Here are some rows, each followed by its group. Groups can overlap.
[-18  54 -18  -6 -18 -18  15  43  54 -41 -54  20 -54 -54  54  18   2 -18  -7 -11  54 -18  18   6 -18   1  54  10 -16 -54  70 -18 -54 -12  -9  54 -34  18  -5  54  18  54 -18   4  24  54  18  54  71 -18  19   4 -18 -32 -18  26  20  -2 -54  54  26  13  18  18] j265
[ 18  18  18  22  18 -18  71 -62 -54  -4 -18 -22 -54  -6  18  54 -13 -18 -70  28  18  54  54 -14 -54 -60  54 -13   8 -54  21  54  18 -27  25 -18  -5  18   0 -54 -18 -18  54  22  38 -18  54  18  -7 -54 -57  43 -54  14 -54  37  -5  15  54  54  36 -22 -18 -18] j558
[ 18 -54 -18  41 -18 -54  10 -37  18  17 -54   9 -18  -1  18  18   6  18 -19  48  18  18 -18  56  54 -41  18   6  85  54  12  54 -18 -33 -56 -18 -90 -18 -37 -54 -18 -18  54  67  85  18  54  18  16 -18 -57  53 -18 -14 -54   3  20  -2  18  18  -1 -12  18 -18] j558
[ 18 -18  54  42 -18  18  10 -57  18 -25  18 -16  54 -37 -18 -54   4  18  12  27 -18 -54  18 -68  54   1  54  16   7  54  -1 -18 -18  38 -30 -54  37  18 -52 -18  18  54 -18 -36 -32 -54 -54 -54 -17 -18  21 -15  54   5 -18   6  45  33 -18 -18 -63  49  18  54] j712
[ 18 -18  18  18  18 -18  45 -31 -54  63  18 -34 -54  17 -54  18 -21 -18 -69   5  18  54  18  -1 -54 -38 -18 -19 -10 -18  16  54 -18 -30 -19 -18 -22  18  27 -54 -18 -18  18   6  38  18  54 -54   3  18 -56  42 -54  10 -54  17  -4 -12  54 -18  19  15 -18 -54] j558
[ -54   18  -54  -35  -18  -54   -8    9   54  -64  -18   32   54   40  -54   54  -16  -18   29  -25   54  -54   18    1  -18   44   54 -100   18  -54    7   18  -54   28   61   18   29   18  -27  -18  -54  -18  -18   19   65   54   18  -54   18  -18   27   76  -18  -66   18   34    0  -11   54   18   30  -46  -54   18] j772
[  18  -54   18  -19   54   54   74   19  -18   61   18  -19   18  -17  -18  -18   16  -54  -59   14  -18   54  -18   46  -18 -107  -54  -25  -58  -18    0   54   18  -21   42  -54   -9   54  -30   54  -54  -54   54   14   54   54   54   18   30  -54  -76   91  -54  -15   18   25  -59   81   54  -54   16   27  -18  -18] j558
[ 18 -18  18  16 -18 -18  44 -39 -54  30 -54 -50 -18   0 -18  18 -23 -18 -50   4  18  54  54  21 -18 -35 -18 -12  21 -18  12  54  18 -34 -10 -18 -32  18   2 -54 -18 -18  54  23  41  18  54  18   6  18 -56  34 -54   0 -54  31  -2   7  54  18  17   8 -18 -54] j558
[-18 -18  54  53  18  54 -37 -34  54  37  54 -36  54 -27 -54 -54  20  54   4  53  18 -54 -54  10  18 -14 -18  62  29  18   9  18 -18  57 -66 -18  51 -54 -28  54 -54  54  54 -76 -22 -54 -54  54 -56  54  63 -53  54 -22  54   5 -36  -1 -18 -54 -71  92 -18  54] j712
[-54  18 -18 -54  18 -18   3 -12 -18   8  18  -8  18  46  18  54  -5 -54  44 -25  54  18 -54  -7 -18   9  54   8 -20 -18  55 -54 -18 -49  27 -18 -63 -54  29 -18  18 -54 -18  39 -23  18  18  54 -31  18   7  52 -18  46 -18 -29  40 -35  18  54  22 -46 -54  54] j115
[-18  18 -18 -22  18 -54 -16   8  54 -18  54  53  18  11 -54 -18   4  54   0 -11 -18 -54 -18 -16  18  30  18  10 -12  54 -20  18  54  23 -21  18  37 -54   8  18  18 -18 -54   1 -39 -54 -18  18  14  18  42 -52  18 -26 -18 -42  16  56  18 -54 -30 -31  54 -54] j531
[-54  18 -54 -56 -54 -18 -19 -27  54 -27 -54   1  54   4 -54 -18  -6  18  42   2  18 -18  54 -21 -54  47 -18 -84 -36  18 -59  18 -54  33  69  18  11 -54 -66 -54 -54  54  54  18  69  18  18 -54  -6  18 -23  50  54 -15 -18  52  15  37  54 -18  26 -16 -54  18] j772
[ -54   54  -54 -127   54   18  -89  127  -54  127   54   27   18  -89   54  -54    3  -18   -5  127  -54   54  -54  -81   54 -118  -54 -114  -32   54  -92  -18  -54   31 -117   54  -53  -54   93   54   54  -18   54  -47   53  -54   54  -54 -127   54  -14   74  -54  127   54   19 -127  -33  -54  -54   95   74   18  -54] j115
[-18  18  18 -15  54 -54 -11   9  54 -10  54  41  18  16 -54 -18  20  18 -18  -8  18 -18 -18 -29  18  30  18  -5 -17  54 -16  18  54  30 -16  18  32 -18  26  18  18  18 -54 -11 -41 -54 -18 -18  14  54  46 -52  18 -24 -18 -43  39  54  18 -54 -25 -27  18 -54] j531
[-18 -54 -18 -16  18 -54  28  45  18  10  54  87  54  48 -54 -18 -12 -54 -45 -55  54 -54 -54 -37 -54  14  54   1  59  54 -25  54  18   4 -27  54  94 -54  59  54  18  18 -54  -1 -12  54 -18  54  50  54  53 -61 -54 -51  54 -51 -44  11  18 -54   3 -13  18 -18] j531
[-54  18  18 -36  54  18 -20  24  54   0  54  -1  54  18 -18  18 -66 -54   0  39 -18  54 -54  66  54  19 -18 -25 -45 -18  10 -54  18 -30  43 -18 -70 -18  44  18  18 -54  18  69 -25  18 -18  18 -15  54  -2 -11 -18  69  18 -43  15 -17 -54 -54  32 -20 -54  18] j115
[-18  54 -18   3 -18  18  -5  20  54 -59 -54  20 -54 -58  54  18  21 -18 -12 -21  54 -18  54   0 -18   9  54  13 -29 -54  81 -54 -54 -19  -6  54 -27  18   5  54  18  54 -18  -2  25  54  18  54  82  18  11  13 -54 -28 -18  33  27 -16 -54  54  30  10  18  18] j265
[ 18 -54  54  43 -18  54  13 -43 -18 -17  18 -29  18 -15 -18 -54  11  54  -8  19 -18 -54 -18 -44  54   6  54  30   0  18   2 -18 -18  49 -23 -54  29  18 -52  18  54  18  18 -36 -35 -18 -54 -54 -13  18  19  -8  54  -3  18   6  25  27 -18 -54 -71  45  18  54] j712
[ 54 -54  18   1  18  54 -34  13 -18  -5 -18   6 -18  39  18  54  47  54  51 -55 -54  18 -54  30 -54  40 -54  -7  47  18 -28 -54  54  19  37 -18   4  18  -6 -54 -54 -18 -18   8   4  54 -18  18  -7 -54   7 -23  54   6  54 -21 -39 -28 -18  54  27 -27  54 -18] j614
[ 18 -54  54  49 -54  18 -16 -36  18 -22  18 -32  54 -27 -18 -54  -4  54  29  41 -18 -54 -18 -30  54  -6 -18  60  -8 -18 -12  18 -18  60 -47 -54  23 -18 -48  54  54  18 -18 -27 -43 -18 -54 -54 -12  18  24 -15  54   6 -18   1  12  18 -54 -54 -76  50  18  54] j712
[-18  54 -54 -96  54 -54 -29 107  54 -59  54  52  18  55 -54 -54  37  18 -19  38 -54 -54  18 -49  54  18  18  21  55  54 -33  18  54  22 -60  54  80 -54  10 -18  54  18 -54  -1 -87 -54 -54  18  -4  54  11 -32 -54 -52  54 -80  35  74 -18 -54 -57 -15  54 -54] j531
[-54 -18 -54 -81 -18 -54  -3  55  54  -3  54   9  18  14 -54 -54 -52 -54  87 -29 -54 -18 -18  44 -18  72  54 -95 -28 -18   8  18 -54  11  30  18 -48 -18 -44 -18 -54 -54  54  62  41  18  18 -54 -13  54 -23  52  54 -59 -54 -24   5  14  18 -54 -30   2 -54  18] j772
[-18  54  18 -33 -54  18 -19  35  54 -37 -54  -4 -54 -83  54  18   1 -18 -10  25  54  18  18 -33 -18 -12  54  17  -2 -54  43 -18 -54 -24 -36  54  -5 -18   5  54  18  54 -54 -32  32  54 -18  54  53  18  10   1  18 -20  18  18  25  16 -54  54  20  22  54  54] j265
[ 54  18 -54   1  54  54  -3  37 -54 -82 -18 -22 -54  73  54  18  70  54  58 -63  18 -18 -18  34 -54  73  18 -26  75 -18  -4 -54  54   7  47 -54  33  54 -18 -18 -18 -18  18  37  18  18  18  18  21  18  11  25  18 -29  18 -41 -11 -16 -54  54  26 -66  18  18] j614
[ 18 -54  54  96 -54  54  10 -67  18   7  18  22  54 -37 -18 -54   5  18  19  40  18 -54  18 -63  54  -8  54  26  24  54  -2 -18 -54  15 -37 -54  38  54 -56 -18  18  54  54 -58 -32 -18 -54 -54 -40  18  28 -49  54  23  18 -19   0  50 -18 -54 -87  50  18  54] j712
[-18  54  18 -12 -18  18 -11  15 -18 -74 -54  37 -54 -75  54  54  14 -18 -29  24  54  18  18 -37  18 -30  18  24 -12 -54  44 -18 -54 -33  -5  54   2 -18   7  18  54  54 -18 -48  15  54 -18  54  38 -54  20 -14 -18  -1  18  26  -7  16 -54  54  39   4  54  18] j265
[ 18 -18  54  50 -18  18  10 -51  18 -45  54 -51  18 -12 -18 -54  38  18  -9  27 -18 -54 -18 -44  18   9  54  18   8 -18   3  18 -18  29 -33 -54  34  54 -50 -18  54  18 -18 -45 -50 -54 -54 -54 -37 -18  25   6  54  -7  18  21  17  24 -18 -18 -78  37  18  54] j712
[ 54 -54 -18 -11 -18  18  63 -14 -54   0 -54 -59 -54  12  54  18 -38 -18 -20 -46  18 -18  54  70 -54 -28  54 -32  18 -54  49  54 -18 -21  10  18 -44  18 -41 -54 -54 -54  54  88  54 -18  54  54  12  18 -56  51 -54 -28 -54  44   4   5  54  54  22   0 -54  18] j558
[-18 -54  54   4 -18  54 -70  32 -18  75  18  -4  18 -44 -18 -54 -17  18 -39 111 -54 -54 -54 -41  54 -73 -18  60  74  54 -98  54 -18   7 -76  18  51 -18 -42  18  54  18  18 -59 -69 -54 -54 -54 -57 -54 -22 -30  54  42  18  14  -7  51 -18 -54 -62  57  54  54] j712
[-54  18 -54 -34  54  18 -34  -5 -18  -6  18  -7  18   7  18  54 -33 -54   7  34 -54  18 -18  36  54  11 -18 -10 -21 -18  12 -54  18 -61  31 -18 -50 -54  27  18 -18 -54 -18  18 -14 -18 -18  54 -45  18  20  -2 -54  55  18 -39   9 -35 -54  18  29 -42 -54  54] j115
[-18  54  18 -53 -18 -54 -82  -7  54  28  54   0  54  47 -54 -18 -40  18 -14 -36  54 -54 -18  38 -54  30  54  82 -55  54 -22 -54  54  97 -38  54  49 -54 -24  54 -18 -54 -54  50 -74  54 -54 -54  24 -18  55 -56  54 -41  54  11  18  72  18 -18 -53 -21  54 -54] j531
[-54  18 -54 -62 -54 -54 -17  33  54  27 -18  38  54  10 -54  18  -9  18  51   0  54 -18  18   5 -18  27 -18 -60  12 -54 -25  18 -54  20  36  18  42  54 -30 -18 -54 -18  54  -2  26  18  18 -54  -2  18   4  61  18 -52  54  31  16   7  18 -18   3 -12 -54 -18] j772
[-18  54  18 -18 -54 -18  12  44  18  -8 -54  36 -18 -68  18  54  28 -54 -23  19  54  18  18 -21 -18 -21  18  40  -6 -54  51 -18 -54 -27 -25  54   3  18  15  54  54  54 -18 -24   6  54 -18  18  61  18   5  -6 -18 -16  18  24   7  21 -54  54  28  23  54  18] j265
[-18  18 -54  30 -54  54 -34 -31  18 -61  18  36  18  22 -18 -54 -16  54  27  17  18 -54 -18 -36 -18  40  18  -7   4  18  23 -18 -18   3  20 -54  50 -54 -45 -18  54 -18 -18 -49 -43  18  54 -54  44  54  11  -3 -54  21 -54   1   8 -42 -54 -54 -50  31 -18  54] j712
[-54  18  18 -12  54 -54  -2 -16  18 -45  54  54 -18  11 -18 -18  32  18 -23   1 -18 -18  18 -44  18  11  54   2 -12  54  -9  18  54  21   4  18  68 -54  10  18  18  18 -54 -33 -47 -54 -18  54 -14 -18  41 -48  18 -22 -18 -38  34  56  54  18   4 -41  18 -18] j531
[ 54  18 -54  72 -18  18  72  14 -18  35 -54  -5 -54  24  18  18 -42 -18 -34 -43  54 -18  54  59 -54  -6  18 -17   2 -54  67  18 -18 -18  14 -18 -36  54  -8 -18 -18  18  18  67  84  18  54 -18  51  54 -22  39 -54 -13 -54   3  23  12  54  18  -7   3 -54  18] j558
[ 54 -54  18   2  18  54 -43  14 -18 -10 -18  -9 -18  40  18  54  47  54  54 -46 -54  18 -54  24 -54  41 -54 -11  47  18 -34 -54  54  21  32 -18  10  18  -7 -18 -18 -18 -18  10  18  54  18 -18 -11 -18   3 -12  54  10  54 -37 -45 -32 -18  18  28 -30  54 -18] j614
[  54  -54   54  -15  -18   18   47  -12  -54   95  -18   -4   54    7  -18  -18  -33  -54  -58   -4  -54   54   18   -5   18 -101  -54  -20    4  -18    7   54  -18  -48  -44   54  -18   18  -16  -54   54   54  -54   21   47  -18  -54  -18  -21  -18  -25    3   18   41   18  101  -82  -23   54  -54   33   79  -54  -18] j558
[-54  54 -18 -45  18  18 -16  -5  18  -5 -18  -8 -18  -5  18  54  -6 -54 -10  40 -54  54 -18  20  54  10  18  -4 -33  18  12 -54  54 -49  22 -18 -57 -18  24  54 -18 -54 -18  20  -6  18 -18  54 -33 -18   2  10 -18  43  54 -45  -4 -21 -18  18  28 -50 -54  54] j115
[ -18  -54   54   32  -54   18    6  -64   54   59   54   -2   54  -45  -18  -54   -6   18  -11   65  -54  -18  -54 -106   54  -17  -54   37    6   54  -32   54  -18   15  -59  -18   22  -18  -22   18   54   18   54  -98  -52  -54  -54  -54  -42  -54  -13  -21   54   46   18  -10  -29   37  -18  -54  -69   88   54   18] j712
[ 54 -18  18  18  54  54 -23  -6 -54 -43 -54  17 -54  17  54  54  58  54  33 -19 -54  54 -54   0 -54  23 -54  -8  41  18 -36 -54  54  10  57 -54  39  54   0 -54 -18  18 -18  -7   1  18 -18  18 -28 -54  13 -25  54  24  54 -19 -60 -21  18  54  34 -58  54  18] j614
[ 54 -54  18  19 -54 -54  23 -18 -54  63 -18  -8 -18   7  18 -18 -12 -18 -36   4  18  54  18  12 -18 -62 -54  22  35 -54  38  54  18 -47  32  18  39  54  12 -54 -54 -54  54  10   0 -54  54 -18  12  54 -34  37 -54 -25 -54  32  -2  37  54  18  10  29 -54 -54] j558
[  54  -54   18  -11   18   18    3   40  -54  -17   18   20   54   76   18   54   31  -54    0  -79  -18  -18  -54   10  -54   15   54  -22  127   54  -33   54   18    1   19   54   66   18   34   18  -18  -54  -54   16   64   54  -54   54   47  -54   15   -7  -18  -55   54  -42 -127  -33  -18  -54   91   11   18   18] j614
[  54   18   54   25  -18  -18   -8  -40  -54   79  -18  -27  -54   12   18  -18  -23  -54  -86   33  -54   54   54   20  -18  -69  -18    7   33  -18   -4   54  -18  -36  -19  -18   32   54   50  -54   54   18   54  -27   29  -54  -18   18  -52   18 -101   41  -18   13   18   20  -74  -16   54   18   52   17  -18  -54] j558
[ 54 -54 -54   7 -54  18  50   0 -54   2 -54 -32  18 -21  54 -18 -31 -54 -44  -4 -54 -18  54  49 -18 -47 -18  -8  33 -54 -14  54  18 -56   8 -18 -50 -18 -22 -54 -18 -54  54  65  53  18  18  54  -3  54 -34   4 -54  17 -54  27 -42  16  18  18   6  15 -18 -18] j558
[ 18 -18  54  43 -18  54   5 -46  18  -9  18 -48  54 -24 -18 -54  14  54   4  23 -18 -54  18 -35  54  18  54  24  13  18  -9 -18 -18  48 -28 -54  20  54 -57  18  18  18  18 -30 -36 -54 -54 -54 -22 -54  28   7  54  -1  18  -9  35  12 -18 -18 -71  34  18  54] j712
[ -18  -18  -54   85   18  -18  -15   -7  -54   11   54  -98   54  -44   54  -54 -111   18   41  -31  -54   18  -54   15   54   27   54  -64   40  -54   26   18   18   61  -28  -54   56   54 -126   54  -18  -18  -18  -94   -1  -54   18  -54  -30   54   30  -26   54   54  -18   26    5   41  -54  -54 -115  -22   54  -54] j712
[ 54 -18  18   0  18  54 -43   8 -18  -8 -54 -30 -54  30  18  54  45  54  57 -61 -18  18 -54  47 -18  64 -18  -8  57  18 -34 -54  54  21  27 -18 -12  54 -13 -18 -54 -18 -18  29  29  54  18  18   7 -18  15  12  18 -15  54 -27 -33 -42 -18  54  25 -45  54 -18] j614
[ 18  18 -54  10  54 -54  36 -34 -18  14  54  72 -18  -1 -54  18 -35 -54 -43 -58  18 -54 -18 -51  54  22  54 -16 -17  54  -8  18  54  34  12  54 126 -54  76 -18 -18 -54 -54 -93  -2  18 -18  18  69 -54  47 -59 -18 -39 -18 -64  64  38  18 -18  -8   2  18 -54] j531
[ 18 -18  18 -29 -54  18  29  -9 -18 101 -18 -63  18  13 -18 -18 -46  18 -45  19 -18  18  18  38 -54 -32 -18 -15  39  18 -18  54  18   1 -22  18  -3  54  -2 -18  18 -18  54  57  64 -18  54 -18  11  54 -60  52 -54  -5 -54  47  -4  -3  54  18  33  21 -54 -18] j558
Which 4 groups are nearest to each row below, nearest first, going by the distance to the centre of the group?
[ 18  54 -54  10  18 -54  27  15  54 -47  18  32  18  53 -54 -54  15  54   9 -68  54 -54  54  37 -54  90  54  -3 -20  54  40 -54  18  45  -4  18  12  18  11  18 -18  18 -54  49  -7  18  18  54  57  54  61 -14 -54 -67 -54 -45  58  32  18  18 -41 -68 -18 -54] -> j531 j772 j265 j614
[-18  54  18 -16 -18 -18 -15  30  18 -48 -54  18 -54 -74  54  18   5 -18 -11  13  54  18  18 -20  18 -11  18  15 -12 -54  46 -18 -54 -23 -24  54 -15 -18  15  18  54  54 -18 -22  13  54 -18  54  61 -18  12 -15  18 -11  18  30   6  12 -54  18  25  16  18  18] -> j265 j115 j558 j531
[-18  18 -54 -22  18 -54 -21  12  54 -31  54  48  54  21 -54 -54  21  18   1 -25 -18 -54 -18 -19  18  33  18 -10 -14  54 -13  18  54  22 -14  18  30 -18  17 -18  18  18 -54  -7 -38 -18 -18 -18  24  54  41 -64  18 -19 -18 -35  39  46  18 -18 -43 -35  18 -54] -> j531 j712 j772 j115
[-54  54 -18 -31  54  18 -38  -5  18 -10  18  -9 -18  18 -18  18  -1 -54 -13  12 -18  54 -54  28  18  11 -18  -9  -8  18  29 -54  18 -33  43 -18 -54  18  43  54 -18 -54 -18  17 -25 -18 -18  54 -35 -18  11  20 -54  66  18 -32  49 -47 -18  18  40 -40 -54  54] -> j115 j614 j558 j265
[ 54 -54 -54 -33 -18  18 -12 -36  18 -22  54 -17  54  64 -54  18 127  18  72 -35 -54 -18 -54  32 -54  31 -54 -45  94 -54 -51  18  54 -49  17  18  -4  54 -26 -54 -54 -54 -54  48 -51  54  54 -18 -26  54  19 -34  54 -49  54  22 -45 -29 -54  54 -36  -8  54 -54] -> j614 j772 j531 j558
[-54  54  18 -42  54 -18 -14  -9  18 -13 -18  36  54   7  18  54  -6 -18  -7  29 -18  54 -18  29  18  13  18   5 -69  18 -10 -54  18 -30  44 -18 -16 -54  75  54  18 -54  18  12 -16  54 -18  18 -20 -54  10 -17  18  68  18 -35  20 -32  18 -18  36 -46 -54  54] -> j115 j531 j614 j265
[-54 -18 -54 -74 -54 -54 -41  -3  54 -36 -18  39  18   4 -54  18 -23 -18  36  19 -18 -18 -18 -11  54  11  18 -91  -9 -18 -46  18 -54  27  45  18   4 -18 -33 -18  18  18  18 -18  25 -18 -54 -54 -19 -54  -1  32  18 -41  54  46  13   9  54 -18  14 -20 -54  18] -> j772 j115 j531 j712
[-54  18  18 -34  54 -18 -32   2 -18  20  18 -11  18   2  18  18 -27 -54 -14  36 -18  54 -54  18  54 -12 -18   0 -27  18   5 -54  18 -48  29 -18 -54 -18  48  18  18 -54 -18   1 -22 -18 -18  54 -40 -18   7  -7 -18  56  18 -43   4 -46 -18  18  32 -35 -54  54] -> j115 j558 j614 j531
[-18  54  18 -17 -54  18  -7  32  18 -57 -54  11 -54 -57  54  54  22 -18 -18  -9  54 -18  18   0 -18  -5  54  16 -19 -54  72 -54 -54  -9 -14  54 -25 -18   3  54  54  54 -18  -8  21  54  18  54  63  18   6   1 -18 -30  18  23  30 -10 -54  54  32  11  54  18] -> j265 j115 j558 j614
[ 18  18  54  43  18 -18  28 -32  54  61  54 -35  54   8 -54 -54  12  54  -6 -11  18 -54 -18 -66  18  26  18  21 -37  54   8 -18 -18  46 -44 -54  24  54 -19  18  54  18  18 -53 -33  18  18 -54   7  18   5  11  54  -5 -18 -18  48   4  18 -54 -73  62 -18  18] -> j712 j531 j772 j558
Which 3 groups are nearest to each row below, nearest first, going by the average distance to the group's rows?
[-18  18 -18 -14  18 -54 -28  -1  54 -20  54  30  54  16 -54 -54  12  18  -8 -18 -18 -18 -18  -4  18  39 -18  -7  -1  54   0 -18  54  16 -24  18  45 -54  45  18  18  18 -54 -14 -40 -54 -18  18   4  54  48 -58  18 -19 -18 -31  47  46  18 -18 -33 -31  18 -54] -> j531 j712 j772
[  54  -54   54  -34   18   54  -53   -5  -18  -16  -54   20  -18   65   54   54   -4   54   74 -102  -54  -18  -54   39  -54   27  -54   20   29   18  -67  -18  -18   44   71  -54  -41   54  -10  -54   18   18   54   70   38   18   18  -18  -22  -18   -9  -38  -18   17   18   23  -84  -30  -54   18   34  -28   54  -18] -> j614 j558 j772
[-54  18 -54 -12  18  18 -26  30 -54   4  18  -4  18  17  18 -18 -34 -18   2  28  18  54 -54  53 -18  -9 -18 -12 -30 -18   2 -54  18 -31  71 -54 -73 -18  47 -18  18 -54  54   6 -20  18  18  54 -48 -18 -24 -14 -18  70  18 -19  -3 -86 -18  18  39 -53 -54  18] -> j115 j614 j558
Which 4 groups are nearest to each row below, nearest first, going by the average distance to the group's rows?
[-18  18  18 -22  18 -54  -1  12  54  -4  18  49  18   4 -54 -18   5  18  -8  -5  18 -18 -18 -15  18  33  18   5 -14  54 -21 -18  54  29 -21  18  35 -54   8  18  18  18 -54   5 -53 -54 -18  18   4  18  39 -54  18 -31 -18 -34  37  62  18 -18 -27 -42  18 -54] -> j531 j712 j265 j772
[-18  18 -18 -15  18 -54   4 -12  54   0  54  79  18   8 -18 -18  -5  18  -2   3 -18 -18 -18 -36  18  35  18 -10  -9  54 -14  18  54   5 -21  54  45 -54  12  18  18 -18 -54   0 -30 -54  18 -18   1  18  40 -64  54 -10 -18 -37  19  82  18 -54 -33 -21  18 -54] -> j531 j712 j772 j265
Which 3 groups are nearest to each row below, nearest first, going by the distance to the centre of the group?
[ 54 -18 -18  11 -18 -18  62 -31 -54  24 -18 -39 -18   9 -18  18 -16 -18 -48   1 -18  54  54  22 -18 -48 -18 -13  13 -18  14  54  18 -29 -11  18 -35 -18   1 -54 -18 -18  18  24  49 -18  54  18  -1 -18 -61  34 -54   4 -54  27  -4   0  54  18  25  11 -18 -18] -> j558 j115 j772
[-18  18 -54  -6  54 -54   4  21  18   2  18  25 -18  27 -54 -18   8  54  -3 -31  54 -54 -18 -22 -54  36 -18  12   2  54   7 -18  18  16   8  54  21 -54  17 -18 -18 -18 -54 -14 -34 -54 -18 -18  12  54  59 -65 -18 -34 -18 -33  47  50  18 -18 -29 -50  18 -54] -> j531 j772 j712
[-18 -54  54  52 -54  54  15  10 -18  -9  18   8  54 -39 -18 -54  -3  18  25  -1  18 -54  54 -60  54  55  18 -12 -23  54 -10  18 -54  23 -24 -18 -25  18 -43  54 -54  18  54 -10 -69  18 -54 -54  28 -18  -8 -23  18 -12  18  -7  51 -72 -54 -54 -72  38 -54  54] -> j712 j772 j531
Which 4 groups are nearest to each row below, nearest first, going by the distance to the group's nearest row?
[-18  18 -18 -12  54 -54  11  16  18 -13  54  75  54  25 -54 -54  12  18   0 -18 -18 -54 -18 -19  18  22 -18   7 -27  54 -17  18  18  21  -5  18  33 -54  22 -18  18  18 -54 -13 -46 -54 -18  18  13  18  36 -78  18 -13 -18 -26  28  51  18 -54 -29 -21  18 -54] -> j531 j712 j115 j772
